Each row has a name. Each piece below is followed by the name of the row it came from, unless a question asks for something else. Each question is about the rows just above it.

[168  97 157  95 113  33 120]  L
[124 155 114 140 108  83 140]  N
[153 107 127 106 125 131 107]  Y
[126  89 106 127 108 169 132]  K
[159 115 114 141  82 107 142]  A
[168  97 157  95 113  90 104]  T
[134 128 137 118 144  33 120]  G
How many entries does [159 115 114] have? -> 3
[83] with -1 step of 1 on every entry: -> [82]
which: [127 106] -> Y
Move every entry of [115] by -1 step of 1. -> [114]

[194 121 119 157 163 102 106 132 146 108 100  97 131 114  70 125 124 117
 124  90  95 147  88 116 151  68  66  97 116 143 156 111 132 114 145] : X
[174  90  70 142  79 135 152 175 103  98 141 105 159  83 122  58  87 136
  89 125 117  74  75 107 133  96  68 101  84 121  87  96 101 112 125] : C
[ 67 132 149  46 130 124 112  96  65 120 178  77 128 153 222 131  77 102
 138 153 113 159 180  94  60 136 222 195 127 159 118  86  69 102  52] : F
[195 124 119 154 171 100 103 128 147 102  97  96 132 112  58 130 123 119
 127  91  92 155  89 120 152  58  64  99 114 142 159 112 132 109 142] : V
[ 40 121 109  90  68 144 151 115  95 126 127 170 120 118 145 108 122 148
 114 166 151  83 150 149 100 169 165 138 111  77  68 147 119 123 100] : Z
[164 118 109 143 141 108 116 129 134 104 100 112 130 108  72 117 120 126
 119 106 103 131  94 125 142  79  77 101 107 123 134 118 128 111 134] : S
[ 82 125 141  48 127 123 113 104  60 114 183  64 133 147 225 120  67  98
 133 148 107 155 169  85  59 126 212 192 120 165 115  75  61  98  50] : D
[ 81 108 102  78  76 139 143 132  70 112 163 110 139 115 186  86  80 126
 108 156 128  95 138 108  83 212 188 134 101 119  76  99  81 108  77] : U
[136 132 125 152 139 116 119 117 155 127  88 149 113 120  67 140 153 132
 129 111 125 127 110 146 151 114  92  98 128 106 137 150 153 132 153] : H
[ 69 126 139  48 119 125 117 101  62 116 176  79 130 145 217 120  73 105
 131 153 113 147 171  94  61 134 212 188 119 152 108  84  67 100  53] : P
[ 40 172 195 102 177 113  92  52 157 162  92 170  73 178 115 215 185 117
 171 129 143 183 194 160 116 172 200 151 179 112 167 177 165 143 128] : B
Count the entries of [ 82 125 141  48 127 123 113 104  60]: -> 9
which: [ 64 133] -> D
Where do [134 212 188] appear? -> P
How many entries does [194 121 119 157 163 102 106 132 146 108 100  97 131 114] have? -> 14

[130 127 127 132 183 226] -> bini
[226 128 129 127 128 129] -> gepe
[130 129 171 230 144 129] -> Kozoz
[226 140 127 128 127 128] -> razez
[221 137 127 130 128 129] -> Vum
[129 166 233 146 126 125] -> Birot
[128 130 139 226 180 130] -> Rodak
[236 152 128 128 128 129] -> pozen
Which entry of Rodak is missing from [226 130 128 130 180]? -> [139]
Where do [226 140 127 128] appear? -> razez

[ 86 148 225 122 134] -> Vegu
[ 90  94 147  84 103] -> sis
[ 64 106  54 140 135] -> ran
[ 64 106  54 140 111] -> lako
[163 167  95 145 138] -> gikal
[225  86 122 148 146] -> von
[179 157 112  42 137] -> vop
[120 140 199  26 107] -> gopup
which: [225  86 122 148] -> von
Count the entries of [120]: -> 1
Number of entries in [120 140 199  26 107]: -> 5
Number of entries in [ 90  94 147  84]: -> 4
which: [225 122] -> Vegu
lako without one entry, shuffled: [ 54 106 140 111]. Gone: -> [64]

[139 135 130 125 147 189 189 198 207] = loba
[103 125 116 114 133 137 156 196 182] = zomup
[138 136 132 125 149 187 188 200 206] = dema
[135 136 128 123 140 187 186 200 204] = bafig
[129 131 191 195 191 177 199 198 204] = siku
[129 131 181 195 190 177 200 198 191] = zigav
[132 137 126 122 139 185 184 197 200] = zabuv
[132 129 164 194 189 178 201 199 204] = surom
[134 136 126 122 139 186 199 199 210] = mezim
[134 136 126 122 139 186 185 199 202] = lasul
[100 123 122 194 189 137 125 178 175] = lum
[137 137 128 125 143 189 186 199 204] = mevu
Move every entry of [137] by +1 step of 1. -> [138]
How many entries does [132 137 126 122 139 185 184 197] have? -> 8
zigav without one entry, shuffled: [129 200 131 195 191 181 198 177]. Gone: -> [190]
[132 129 164 194 189 178 201 199 204] is in which row? -> surom

[105 128 143 125 125 135 112  83 148 111 106 101 157 137 137 139 135 103
 119 141 128 109 135 106 118 127  87 154 108 140 132 142 147  91 142] : lev
[102 105 154 153 118 149 110 138  96 142 116 145 104 101 108 156  94 153
 103 155 155 118 160 152 150 104 138 132 152 155  92 123 118 136  91] : garet
[136 152 138 113 140 153 102 131 120  92 132 145 141 115 157 139 104 151
 122 141 152 111 142  89  96 121 131 110 155 141 112  83 140 132 115] : Tisi
[141 127 139 118 157 129 117 153 119 144 130 168 105 115 124 138 117 163
 126 134 147 120 140 148 145 114 164 123 161 136 117 128 114 154 117] : vupuf
[123 107 112 111 102  98 115 150  90 168 130 140  98 109  96 114  97 134
 109 107 107 133 110 178 175 109 169 125 140 107  97 141  98 158  91] : mip
[107 107 194 118 183 122 112 127 131 167  98 143 116 110 102 179 117 147
 114 168 139 115 170 161 157 117 130 180 138 190 119 174 131 139 130] : Rebag
[102 121 153 148 151 121 130 103 194 136 104 105 154 153 118 149 152 100
 145 153 119 124 146 138 132 140 102 209 100 151 161 206 140 102 198] : tiz
Number of entries in [107 107 194 118 183 122 112 127 131 167  98 143 116]: -> 13
[110 138  96 142 116 145 104 101 108 156  94] is in which row? -> garet
[104 105 154 153 118 149] is in which row? -> tiz
Count the entries of [141 127 139 118 157 129 117 153 119 144 130 168 105 115 124 138 117 163
 126 134 147 120 140 148 145 114 164 123 161 136 117 128]: -> 32
Which entry of tiz is missing from [102 152 194 198 154 209 148 124 105 104 103 140 100 151 153 102 118 130
 121 161 153 132 140 100 102 138 153 121 146 119 149 151 145 136]? -> [206]
Shuffled mip with one entry gone: [107 107 112 115 107 150  96 169 140 134  91 130 123  90 168 111  97 125
  97 158 141  98 133  98 178 107 140 109  98 109 110 102 109 175], missing -> [114]
Number of entries in [107 107 194 118 183 122 112 127 131 167  98 143 116 110 102 179 117 147
 114 168 139 115 170 161 157 117 130 180 138 190 119 174 131 139 130]: -> 35

[110 125 153 104  96 129 109  74  59] -> Q
[173  92 119 162  53 232  49  84 142] -> W
[110 125 153 104  96 129 146  74  59] -> R
Number of entries in [110 125 153 104  96 129 109  74]: -> 8
Count the entries of [110 125 153 104  96 129 109  74  59]: -> 9
[104  96 129] with +1 step of 1 on every entry: -> [105  97 130]
Shift each entry of [232  49] by +1 times 1: -> [233  50]

